(in the rows, 128 means zero)
The rows of M fall into a few groups, and each row is roughly a mix of its group's hidden directions; one row fits no group.
M:
[[ 96 170 149 111 138 121 151 167 142 140]
 [124 125 126 183 123 126 171 103 114 111]
 [ 94 104 140 181 118 133 150 101 120 122]
 [180 144 136  80 117 133 140 151 133 132]
 [163 139 181 132 107 131 164 135 138 135]
 [148  79 111 104  99 165 131 138 123 136]
 [142 137 141 123 143 111 188  89 125 129]
 [132 104 108  71 140 113 103 103 119 139]
 [184 144 129 103 125 129 165 116 120 105]
 [138 108 173 173 112 117 152 104 120 129]
 [149 160 134  88 120 150 150 166 151 131]
 [170 126 127  88 101 152 162 124 116 119]
 [127  77 112  95 113 156 134 148 128 156]
 [167 143 136  66 136 121 144 125 130 130]
 [119 119 148 155 100 160 178 143 125 142]
 [131 117 117 117 106 158  84 177 121 127]
 [128  86 125 181 101 156 129 119 124 126]
 [ 87 104 124 179 119 135 160 122 129 121]
 [ 93  93 108 174 119 130 159 123 122 118]
 [104 121 130 180 128 117 171 102 115 126]
 [112 120 121 163 129 110 159 178 154 133]
 [153 138 117  85 119 134  82 161 132 120]
 [168 159 142  75 131 133 108 134 131 135]
 [131 148 138  88 155  88 146  95 139 140]
 [ 88 139 129 149 160  88  97 112 134 132]
 [133 177 130 118 167  98 129 156 145 136]
 [117  93 150 146 125 177 160 137 128 148]
 [157 152 158  71 131 113 126 117 141 133]
 [116  84 108 167 112 123 164 120 112 117]
 [ 86 143 142 174 149  97 121 110 131 135]
 [129 124 139 159 133 126 189  94 119 124]
 [168 138 139  82 104 156 153 119 120 122]
 [176 147 124  92 144 109 133  93 112 121]
 [113  97 116 179 116 149 107 159 144 126]
 [125 127 127 171 150  97 109  80 120 123]
 [168 153 138 172 139 117 156 102 118 122]
 [ 86 108 122 186 116 139 115 138 122 132]
 [130 144 135 168 157  92 128  84 119 129]
 [144 145 140  70 152 103 140 107 141 140]
 [183 136 133  98 125 141 168 122 120 112]
 [120 184 142 155 137 118 126 160 145 105]
 [116 101 154 186 124 106 137 104 120 130]
 [156 141 110  88 149 104  84 145 127 136]
 [135  68 109 141 108 161 122 139 129 142]
 [143 107 149 103 123 165 176 143 114 144]
 [135 124 132 142  90 172 141 173 136 113]
 [128  91 106  81 119 150 118 159 135 146]
 [ 90 110 138 184 136 135 148 106 134 138]
 [140  99  99 148 133 121  72 113 132 108]
 [101 151 148 193 126 126 135 134 135 118]
 [149 121 145 152 137 147 182  92 135 120]
 [120 155  95  81 147 139  93 144 135 129]
 [139 110 139 168 120 161 178 117 118 119]
 [ 87  99 103 173 124 130 156 130 127 119]
 [ 99 140 123 139 160 106  70 120 132 137]
 [177 142 131 101 127 125 175 114 117 111]
 [114 151 106 106 159 113  77 147 140 137]
 [162 149 142  81 132 132  91 104 116 132]
 [175 141 138 106 138 127 172 100 130 112]
 [149 102 140 139 112 181 162 145 116 125]
 [149 157 118  98 126 119  86 126 130  84]
 [157 129 179 146 105 130 170 131 135 132]
 [153 107 136 165 116 181 150 131 130 113]
 [113 173 137 157 155  92 107 121 136 110]
 [136 112 100 123 173 100  99 142 143 157]
 [131 152 117 109 135 126 141 189 160 136]
 [145 135 104 134 154 122  95 179 155 128]
 [124  64 112 136 106 158 123 130 125 143]]
Here is one row of each group, with its name. Which group are the others in?
[ 93 122 138 176 150 100  96 119 132 136]  U
[178 170 129 104 131 118 128 114 120  97]  Z
[135 161 114  99 140  77 102 111 137 119]  X

[ 89 106 125 161 124 142 126  80 108 117]  U
[158 148 122  68 151 108 134 123 123 138]  Z
[110 163 135 128 165  81 116 101 127 130]  Z
[152 128 135  90 116 127 148  76 101 122]  Z
[ 87  98 116 182 127 122 145 117 124 122]  U
[ 87 140 125 130 148  86  96 107 147 143]  X
